In the data rows, the value 128 means zero.
Some points, each followed by its number:
[136 106  59 137 112 112 126 130 104 157 208 142  90 101 107 139 136 183
 115  99 104 130 110 126 143 183  56 206  77 107 183 134] 0
[ 76 255  92 132 116 104  83 106 169 118  91 129 215 190 159 103 141 115
 135 121 171 143 108  94 190 106  81 105 101 134 104 100] 1
[128  74 105 124 130 191  90  95 117 221 164 142 106  96  98 150 121 165
 153 107 114 136 118 123  99 222 167 134 111 133  85  97] 2
[ 49  92  91 138 123  97 183 149 169 136 149 169 111 108 108 116 125 132
 111  80 132 174 134 134 148  87 137 124  86 123 206 102] 3
[107 111 134 117 149 141  60 255 125 114 180 127 185 174 129 119 110 123
 105  74 144 134  97 167 113 105  93 111 179 165  63 141] 4
[142 255 118 123 156 109  84 110 157 114 104 110 198 156 160 122 136  62
 174  95 164 150  99 143 168 109 109  93 131 101  82  95] 5
[219  94 104 130 135  90  91 112 166  95 109 167  96 148 132 163 133 136
 178 123  64 130 116 148 152 235 113  90  92 124  83 104] 6
[208 112  96 148 134 117 164 151 100 103 145 203  65 124 121 131 113 120
 122 162 141 166  93 111 128 109 108 130  69 125 196 103] 7
[125 118 123 111 154 139 127 243 172 113  69 132  85 139 116 128  95 101
 123 106 145 139 105 115 153 116 147 139  63 145 189 108] 8
[ 98 171 122 130 126 124 143 185 132 130 126 152 110 119 119 138 138 124
  98  89 129 119  51 122 135  97 117 206  72 104 204 146] 9
[179  43 114 127  99 127 188 102 148 123 134 102 104 139 148 150  99 120
 140 126 131 144  99 143 196  99  77 130  78 107 201 109] 10
[ 92  92 162 160 129 208 139  46 136 169  40 145 135 132  87 114 121 128
  80 207 127 107 201 137  93  74 146 131 191 126  81 165] 11
[107 151  71 122 116  87 172 165 136 108 145 194  77  87 130 112 112 128
  96  79 183 166 111 133 146 168  92 152  98 121 199 121] 12
[146 211  94 129 160  42  95 106 132 122 114 135 119 184 171  87 159  91
 136 133 220 138 118 130 146 140 121  85  64 132 106 115] 13
[171  60 178 140 125 162 105 255  81 125  63 120 185 148 146 119 106 108
 109 150 133 126 139 155 116 106  88  88 199 149  75 113] 14
[156 119 145 171 144 210 159  19 134 177  56 133 136 120 101 121 124 126
 138 175  72  96 159 124  86  65 129 102 246 116 126 124] 15
[107  90 117 121 127 225 145  65 109 213  44 131  87  90  99 163 107 142
 118 117  79 119 119 112 109 211 145 136 199 123 178 123] 16
[141  25 175 152 159 192 168  41 100 162 121 111 141 141 104 114 117 124
 117 174 124 107 217 109  93  82 152  88 208 100 108 143] 17
[136  48 177 129 145 182 140  25 100 176 125 123 183  91 105 115 110 139
 113 170 112 131 192 115  87  84 157  98 239 136 101 136] 18
[152  47 107 121 141 188 124  91  77 229 162  88  86 135 104 174 142 179
 114 101  81 141 130 130 122 180 124 126 120 106  96 143] 19
[125 106 167 113 124  99 143 255 104 129 159 139 183 141 144 110 114 100
 127  70 146 112 126 128  94  63 165 100 178 148  85 155] 20
[ 95 240 125 132 170  51  94  72 141  77 137 142 157 152 154 127 167  85
 143 115 211 127 109 126 187  96  25 112 118 142  86 129] 21
[131 157 174 180 122 104 103 245  92 120 137 112 255 166 127 111 127 102
  88 128 164  96 128 124 119  94  98  84 141 152  74 130] 22
[ 91 226 110 120 114  17  96 102 178  85  74 128 185 182 165 123 159 112
 139 141 141 139  86 130 180 111  88 132  73 144 111 140] 23
[172 168  75 134 126 113 144  94 165  99 122 119 235 170 147  89 151 116
 145 135 120 156 132 116 191 104 128  64  71 139  89 113] 24
[ 99  98 144  85 109 189 146 227 126  87 132  87 219 176 124 116 101 133
 105 115 131 138 133 111 141  63 144 101 202 179  84 142] 25
[247  94  97 110 122 101 108  24 144 101 117 127 109 162 135 153 161 155
 165  76 110 142 114 137 138 227 118 112 100 128 122  97] 26
[163 195 120  99 123 131 146 183 101 102 185 127 180  82 132  99  97 105
 120  88 131 169 124 122 124  94 189 118  81 140 199 141] 27
[204  89 110 127 144 210  69  65 105 166  78 100  77 116 107 156 142 164
 157 104 125  78 120 128 116 255 191 111 142 128  96 122] 28
[192  91 132 117 109 132 108 220 115  93 208 151 142 145 115 133 134 183
  81 104  97 115 151 150  90  50  63 163 171 138 111 130] 29
[131 102 163 103 136 207 143 243 107  72 162 112 161 144 135 107 108 128
 124 102 165 129 156 118  96  39 116 117 188 152 108 113] 30
[172  79 188 133 132 129 154 234  67 121 124 110 189 157 135 140 119 109
  92  97 141 100 152 109 108  65 122 121 154 169  74 150] 31
[113 139 155 158 146  99  90  38 136 107  97 153 156 104 131 106 128  98
 186 255 100 158 137 158  90 120 169  96 121 136 105 113] 32
[147  49 152 174 115 183 138  35 103 173  82 109 148 131 115 116 117  89
 105 218  96 113 214 114 108 105 157 135 215 124  93 142] 33
[162  87 116 133 135 213  91  22 172 155 102 143  97 147 121 133 134 144
 173 163  81  98 131 145  95 222 169  97  86 118 104 112] 34
[147  62 166 132 154 124  87 251 102 125 153 176 201 117 124 135 117 124
  91  77 138 134 126  86 122  64 107 106 185 178  91 124] 35
[ 93 111 180 123 124 122 149 255 118  81 164 115 199 172 139 103  91 146
  79 115 160 121 147 101 125 100  92 114 152 138  93 143] 36
[187 204 163 129 124 122  82  54 165 113  88  93 141 110 147 120 140 122
 150 240  90 115 132 160  70 164 144 120 126 134  77 115] 37
[118 224 111 102 128 114 136 134 146  65  19 115 200 154 145  99 157 120
 141 166 163 172  87 147 160 148  94  86 112 160 102  94] 38
[ 55  96 125 107 149 135 139 180 135 122 158 166  62 170 138 146  89 107
 119  96 138 100  99 136 146 163  95 217  81 111 175 104] 39
[140 242 105 123 106 100  88  78 160  82 116 109 135 168 184 128 162 112
 143 133 184 148  91 126 167  94  87 119  89 135  83 143] 40
[124  79 181 132 144 160 142  40 119 173  87 125 170  95 107 123 133 124
 130 186  73  93 191 126  84  71 172 158 219 126  78 131] 41
[ 74 150  82 117 121  36 193 167 129 161 140 157  53 104 125 146 133 115
 135 105 134 150  99 132 140  71 132 179  60 122 182 157] 42
[173 252  97 108 162  94 102  89 160  59 138 130 157 143 166  93 163 102
 143 135 198 136 119 150 153 112  82  85  97 110  97 131] 43
[138 230 160 120 166  37 125  20 162  91 106 122 161 112 135 130 124  90
 139 220 110 153 130 169  80 161 152  90 110 114 125 134] 44
[124 117  83 116 136 115 205 222  88 108 201 148  99  79 109 146 110 114
 155 101 139 123 136 116 160 103 133 134  98  87 199 124] 45
[118 220 124 136 116  87 123  78 131  84 109 120 171 110 168 103 151  97
 160 109 173 167  78 148 204 125 137  84 107 146  97 116] 46
[118 138 167 156 107 152 152  13 105 184 115 104 100 104 108 142 113 143
  89 172  95 101 189 125  89 122 137 130 255 129 118 123] 47
[124 104 118 111 144 199 134  44 101 240 111 117 103 116 107 154 120 185
 137 108 116 109 168 117  90 110 148 123 191  95 105 129] 48
[109 255 104 129 125 143 133 116 144  72  88 165 137 129 156 128 135 118
 139 113 199 143  94 120 198 100 134  99  77 128  64 142] 49
[206 177 124 128 107  11 156 117 127  83 148 127 135 184 166 111 172 122
 130 103  98 151  87 114 178 152  71 147 138 105  97 112] 50
Which two points above are nearest to each new point by angle? Their numbers follow each, smallest number first.
[115  56 122 135 129 217 173  35  98 204 115  75  64 123 116 146 126 139
 155 102  75 105 132 141 105 196 159 116 186  93 166 138] 16 48
[141  94  97 147 126 240 166  42  92 197 119 104  72 103 101 132 111 151
 109 146  81  99 171 113  91 193 123 194 146 118 161 133] 16 48
[164  62 104 117 139  82 115  20 149 105 142 139 116 130 145 163 157 144
 197 109  72 144 109 145 162 173 183 108  88 108 103 120] 6 26
[198  80 112 114 145  65 124  75 153 114 134 119  88 129 162 150 171 152
 163  98 147 168 100 137 139 203 119  95 112  93  90  78] 6 26
[ 79 115 151 146 150  77  82 255 108  64 185 125 181 141 129  91  99 128
 124 132 170 122 161 116 125 105 120  99 208 145 106 111] 4 36
[165 220 120  89 170  78  56 116 173  82  89 180 158 139 158 108 124 113
 155 158 192 154 103 131 158  92  58  90  71 117 128 144] 40 43
[197  36  93 163 124 133 116 117 116 120 152 157 126 107 124 144 106 160
 129  90 109 109  96 120 130 151  81 204  85 109 212 142] 0 10
[121 103  96 136 119 124 181 184 132 105 115 180  40  99 105 123 121 140
 128 113 158 133  99 111 147 181  70 146  58 124 205 152] 7 12
[117  80 122 114 100 245 126  22  86 194  87 119 133  96 100 168 129 157
 154  93  98 128 136 101 109 176 141 110 190 123 186 137] 16 48
[ 94  76 140 114  98 107 138 197 127 115 124 123   9 109 110 159 103 129
 165  98 183  96 110 146 154 137 195 134  73 145 176 143] 8 42
[146  90  98 120 109 233 129  23 121 209  78  65  74  98 111 144 108 143
 143 140 112 121 136 122 109 207 102 142 203 137 181 117] 16 48
[102 144 107 130 135 116 151 178 110 109  50 151  96 161 111 143 124 113
 131  51 165 118 130 100 177 114 107 164  70 141 216 111] 8 9
[150  91  95 111 145  85 134  17 148 167  88 127  98  95 122 155 128 139
 173 154  98 114 134 136 101 255 171 128  85 113 132 133] 26 34
[173 255  96 120 130  70 107 171 104  82 151 122 157 189 163 133 160 125
 120 115  66 105 115 104 197 156 102 117  86 123 112 109] 23 50
[115  98 104 111  99  97 164 185 188 128 115 153  98 113 120 141 142 117
 108  86 141 180 112 119 133  98 156 146  76 114 185 101] 3 8
[150  99 118 117 124 145  80 165 103 158 172 125  54 117 103 162 116 159
  93 107  73 148 104 120 131 165  66 187 120 112 217 142] 0 39
[ 78 108 107 136 158 234 155  30 113 203  85 103  71  79 123 128 101  96
  93 197 116 144 141  98 109 164 147 180 160 124 170 139] 16 47
[ 50  99 144 118 115 143 141 180  83 109 131 131  57 107 108 156 123 115
 180 102 130 146  93 166 159 127 114 160  75 152 194 110] 39 42
[171  26 137 135 137  72  94 217  94 138 199 123 178 164 112 124 146 180
  87 105  84 142 164 151 106  42  98 140 151 114  99 141] 29 35
[146  64  99 135 152 121 117 155  78 197 210 122  85 145 107 151 128 195
 148  94  70 130 118 139 100  75 112 116 125 152 114 143] 19 29
[107  83 106 123 133 135 116  70  96 196 145 119 132  94 125 152 120 204
 145 128  76 124 105 133 103 242 130 175 120 110 107 113] 2 19
[ 84  99  84 116 128 126 115 180 118 164 179 147  79 100 113 145 141 142
 107 116  49 156  93 124 139 176 133 193 116 105 194 102] 0 39
[192  93 130 116 142  97 103 255 108 119 189 131 139 142  97 146 132 188
  93  72  74 124 131  99 114 109  94 179 141 142 108 119] 29 35
[ 83  62  80 115 123 255 115  49 114 227 130 110  78 125 110 142 123 144
 144 134  80  99 152 103 121 191 136 127 149 107 178 154] 16 48
[ 43 123 194 117 111  80 139 238 106  93 148  99 154 177 121  94 134 147
  97 104 153 121 128 135 141  73  96 109 198 153  91 165] 20 36
[165  55 122 124 143 108  90 166 100 145 232 154  48 111  97 146 114 156
 103 113  89 159 115 107 106 158 114 191 113 119 188 125] 0 7
[159  75 127 130 133 182 121  78 124 200 189 130  53  92 113 150 141 163
 149 106  96 112 110 130 130 247 118 130  88 118  93  93] 2 19
[176  96  84 151 109 139 183 141 131  83 159 157  52  70 126 112 108 124
 136  89 139 137 150 144 160  80 158 102  94 122 186 189] 7 45
[158  66 106 130 129 118  98 155 129 146 192 165  78  99 125 158 121 156
  98 108  97 135 119 108 101 123  61 210  68 131 193 147] 0 39
[227 178 107 110  97  60  95 143 123  96 179 164 175 211 136 120 172 154
 115  92 107 104 129 130 151 152 123 105  84 112 110  93] 24 50
[ 82  71 129 149 132 203 167 184 135  97 192 116  56  94 132 129 118 130
 120  89 134 135  85 121 149 158 135 168  40 134 168 132] 39 45
[118 186 120 108 100 100 135 179 144 140 175 178  86  67 121 163 112  97
 103  97 196 126  99 108 143 112 109 134  69 147 196 128] 9 12
[125  75 126 133 133 207 118  42 121 236 144 138 109  90  99 131 107 178
 131 118  97 109 182 115 122  81 160 131 177 102  99 147] 18 48
[ 99 188 138 114 133  55 164 190 142 122 122 124  43  92 129 117 121 101
  91 179 116 171 105  91 136  73 156 164 104 138 194 151] 9 42
[194  77 130 111 134 117  85  40 151  88 140 113  66 150 142 141 148 162
 169  56 106 151  83 154 152 206 166 114 145 112 106 132] 6 26
[139  45  97 119 128  65 101 159 113 165 238 148 103  82 118 135 115 179
 104 104 108 109 122 136 113 180 104 188  93 106 190 148] 0 39
[134 213 118 107  94 154  82 109 186 100  98 160 214 187 141  91 144  92
 155 125 190 133  92 148 143 115  54 109  77 126 127 128] 1 40
[ 61  93 105 148 115 172 122 105 143 141 112 125  74  90  98  95 115 138
 147  77 126 206 133 131 147 131 186 153 115 135 199 108] 3 16
[111  83 150 126 119  90 117 220 115  73 161 139 191 141 133 106 138 103
 150  47 145 103 147 142 129  68 122 110 176 194  88 157] 20 35
[115  88 154 109 108 226 130  66 130 220 118 104  94 120  97 157 130 129
 126 117 102  81 176 131  98  93 116 108 255  99 120 156] 47 48
[149  87 132 137 120  77 120 225  99 129 226 112 159 181 138 132 112 183
 105  96  75 126 149 109 104  90 122 131 151 150  91 102] 29 35
[125  94 126 116 142 192 158  27 112 196  73 151  73 100  96 127 146 111
 107 186  68 104 167 150 101 171 143 182 142 106 172 105] 16 47
[ 92 141  95 128 106 209 189  49 104 181 142  83  88 100 105 140  89 104
  74 232 125 144 186 116 112 165 146 142 166 108 164 139] 33 47
[145 173 120 101 118  37 127 160 140 123 189 153 199 197 153 109 171 126
 137 101 114 127  94 113 150 166 135 109  73  93  93  94] 24 50
[ 28 255  97 124 118 110  91 125 158  89 107 146 148 192 172 134 147 123
 139 122 149 134 119 130 161 103  80 100  83 124  96 127] 1 23
[136 153 151 112 132  53 121 196  80  81 188 122 160 155 141 114  93 117
 150 106 150 119 172 138 109  69 148  91 203 171  74 156] 20 31
[191 180 107 161 103  47  97 121 126  75 175 189 167 164 170 126 171 114
  83 113 106 137 104 120 164 174  73 118 105 109 102 124] 43 50
[148  71  99  99 106 107 109 186 121 135 195 149  79  99 130 165 132 194
 114 111  87 136 123 141 126 131 107 174  63 102 176 123] 0 45
[109 158 167 151 137  80 175  48 161  79 124 103 142 153 122 125 146 106
 129 235 114 110 128 147 112 170 170 113  95 115  57 143] 37 44
[122  72 126 131 129 224 116  66 115 240 140 112 103 112  89 155 116 173
 107 116 116  95 171 132  93 108 167 106 190 108 113 135] 18 48
